In the rows, 128 means zero.
One turn moves each row of this set onto another row. After a few examples, where does it send each row asked below?
Garu: [126  93 126 131 169 128 149 105 147 121 139 128 108 120 117 122 162 162
 151 133 111 139 150 135 131 130 105 149 132  89  94 111 140 135 151 128
 115 134 115 113 136 107 126 176 133]
burib: [123 172 130 141  71 136 118 162 129 143 146 103 146 130 153 129  81 114
 150 140 152 136 123 143 149 104 138 124 125 152 137 126 125 130 110 133
 147 110 119 154 118 167 124  79 128]
Kosu: [139 159 119 141  77 150  95 122 102 127 115  93 159 145 148 142 122 104
 120 137 134 144  98 135 110 130 153 127 109 124 131 134 156 109 111 144
 145 146 130 166 105 159 134  85 133]
nam: [119  90 117 131 167 135 139 103 147 125 138 124 110 132 122 124 152 160
 159 131 111 136 164 138 136 134 110 148 142  86 100 118 134 129 154 125
 112 135 123 115 136 111 121 177 125]
sel: [114  95 130 121 177 129 145 110 121 128 140 137 101 115 115 140 143 155
 132 142  97 120 150 112 126 128 109 146 142 103  99 104 137 133 158 123
 114 119 117 111 129 107 134 181 134]
fen: [143 166 126 137  80 151  95 140  92 126 138  94 166 136 151 144 107 129
 104 138 144 127 108 149 131 132 132 138 114 134 155 134 140 123 113 158
 143 142 142 148  98 153 129  84 122]
buful: [128  97 134 140 174 132 149 118 150 141 137 147 109 116 115 125 163 150
 154 120 133 137 151 145 138 109 110 140 130  98  97 111 145 142 149 123
 115 142 128 119 138 114 115 188 121]
Dovet: [120  91 120 137 173 137 142 115 146 145 134 148 116 123 120 124 151 147
 155 122 136 132 165 148 143 108 116 136 136  98  99 113 141 140 152 119
 114 140 135 120 142 118 107 192 111]
vis: [118  97 130 132 180 126 156 120 127 144 134 159 105 107 106 144 151 145
 130 131 130 123 148 130 139 102 108 139 134 107  94 104 146 143 156 120
 116 126 125 119 135 111 118 192 124]
bisik: [109  93 113 121 175 129 147 102 122 125 137 134 105 122 108 143 141 151
 129 149 105 122 160 120 134 131 111 152 147  97 100 112 139 128 160 123
 115 120 119 114 132 110 127 176 133]
labo: [150 145 116 138  91 130 140 150 133 136 115 120 139 105 149 124  91  94
 126 127 150 126 114 129 136 117 128  95 113 155 148 159  98 124  98 124
 150  88 141 137 165 148 135  68 146]
sulip: [176 141 104 125  92 133 116 128  92 124 103 119 157 130 133 138 120 100
  80 137 156 135 107 127 110 158 138 110 115 151 144 157 126 125 106 141
 140 128 159 126 151 146 125  80 130]
tizod: [134 166 127 130  68 120 121 167 121 145 124 117 140 148 142 130  88 104
 155 134 156 145 111 123 139 120 152 117 126 154 128 137 134 125 121 114
 130 111 131 159 138 162 122  72 133]
Kisa: [150 129 103 142 109 119 141 129 128 142 118 125 129 105 147 123 109  94
 111 145 159 127 108 127 115 114 105  82 109 178 122 150  95 131  94 119
 157  87 134 117 151 147 119  73 140]
nibu: [111  94 118 127 173 125 148 107 120 135 134 135 106 124 113 133 141 154
 129 141 103 121 153 123 128 128 109 150 131  93  95 103 135 131 163 126
 114 125 115 118 140  99 133 180 132]
nel: [158 132  96 138  95 142 111 104  92 124  95 112 157 119 143 151 127  91
  73 141 142 126 100 126 103 138 135  99 108 144 132 150 125 109  99 145
 155 120 143 137 133 147 135  86 135]
mebe: [170 139 105 140 115 143 114 111  92 124 120 108 152 116 139 132 137 106
  72 148 147 128  97 138  91 146 111 112 100 151 143 150 133 131  98 149
 154 136 151 119 121 143 122  80 133]
sabur: [170 142 110 133 101 148 122 132 102 124 107 116 163 106 144 133 114  99
  81 128 149 122 106 137 118 136 127 107 100 142 162 159 121 128  97 148
 152 119 160 133 152 141 133  78 136]
Gifed: [118  94 121 136 169 132 145 109 144 135 136 126 109 129 121 113 148 156
 153 131 110 137 160 138 128 128 111 148 129  86  95 107 134 134 157 127
 114 140 116 118 145 104 127 180 129]
nodod: [147 149 112 145  90 132 139 146 132 140 128 123 133 102 145 131  87  94
 114 142 161 129 131 138 140 115 123  96 131 172 137 148  88 129  93 131
 158  90 133 122 151 161 126  80 135]
besi: [122 162 125 152  72 135 117 145 134 151 118 112 136 136 152 135  99  90
 161 128 150 146 109 133 131  98 153 105 120 146 117 136 133 111 108 117
 145 117 119 169 124 169 129  83 137]
Rup: [147 170 129 132  89 153 107 148  93 129 126 103 167 127 141 138 104 110
 105 133 138 129  99 136 122 127 142 136 102 126 164 141 156 128 112 148
 143 138 147 162 119 152 136  79 134]
faza: [127 173 134 136  79 138 126 167 123 140 133 108 142 125 147 129  81 103
 148 131 140 133 108 127 140 107 144 125 115 140 149 141 134 123 113 124
 141 107 128 165 131 159 137  69 145]
zuke: [128  93 135 133 177 137 139 119 145 143 136 147 115 113 125 119 154 149
 156 120 126 133 157 142 133 108 114 130 131 103  98 105 140 147 147 121
 117 140 132 116 142 115 115 195 113]
Topug: [136 171 134 146  94 145  97 141  99 139 143  97 146 146 143 135 121 119
 126 140 142 139  92 140 108 122 128 138 105 139 142 134 162 125 116 140
 136 155 137 155  83 155 123  78 131]
mesu: [167 142 107 144  99 146 116 123  97 123 120 114 153 109 143 147 114 109
  69 140 152 120 117 143 122 143 119 110 121 156 155 157 104 121  96 155
 153 122 154 116 132 147 131  85 127]
ved: [121  97 125 145 175 134 148 118 142 151 133 148 106 119 115 118 148 143
 148 123 128 135 162 145 132 111 115 137 129  97  96 106 137 140 155 120
 114 145 128 120 149 108 120 193 118]
tula: [119  98 134 127 184 135 147 120 119 146 135 158 107 105 110 141 143 142
 128 132 120 119 154 122 130 105 115 135 138 113  99  99 146 146 154 119
 118 128 130 116 135 114 123 196 121]
tega: [113  96 121 138 181 129 151 118 119 152 131 155 103 113 107 138 140 142
 124 132 122 119 155 130 133 110 113 139 131 104  97 104 138 138 162 119
 115 131 127 120 142 104 125 191 123]
kani: [142 134 104 149  91 127 134 126 126 146  98 133 133 111 147 144 106  77
 115 132 159 130 111 124 123 107 136  78 120 166 118 151 102 111  96 118
 155  92 132 141 153 157 130  85 139]
Tomo: [158 139 106 128  85 116 137 147 123 138 107 130 137 125 139 129  97  90
 119 137 163 138 116 120 129 134 137  92 124 169 129 155 102 127 105 117
 141  92 143 130 169 154 122  73 136]
Nife: [118 162 132 149  88 120 126 160 132 156 140 114 124 134 152 126  95 108
 166 138 154 135 101 129 133  92 123 109 115 163 121 132 125 127 114 110
 139 103 119 153 114 160 119  70 138]
ged: [111  94 116 127 182 132 150 114 121 146 132 159 111 113 105 146 140 139
 126 139 129 119 162 130 140 107 115 139 143 109  99 105 145 141 156 117
 118 125 130 118 137 116 113 192 117]
Riz: [126  91 132 128 169 134 138 108 146 124 140 126 109 123 129 118 154 164
 160 128 104 134 154 130 128 131 108 141 135  93  98 110 130 135 150 126
 111 132 120 111 137 107 127 180 128]
pil: [154 167 125 126  77 138 100 148  90 130 122 106 159 154 136 140 111 112
 115 135 148 145 101 131 120 144 152 136 115 136 144 141 157 125 121 138
 129 146 149 156 119 155 124  80 127]
sela: [114  94 126 122 174 120 157 108 125 126 136 140 105 113 107 142 151 155
 127 144 109 123 145 119 132 123 103 150 136  99  94 106 141 135 158 125
 115 116 113 114 132 105 129 178 136]

Gifed moves to nibu
fen moves to mesu
ged moves to Dovet
Now these:
buful moves to Garu
labo moves to faza
Riz moves to sel
Tomo moves to tizod
Kosu moves to nel
mebe moves to Kisa

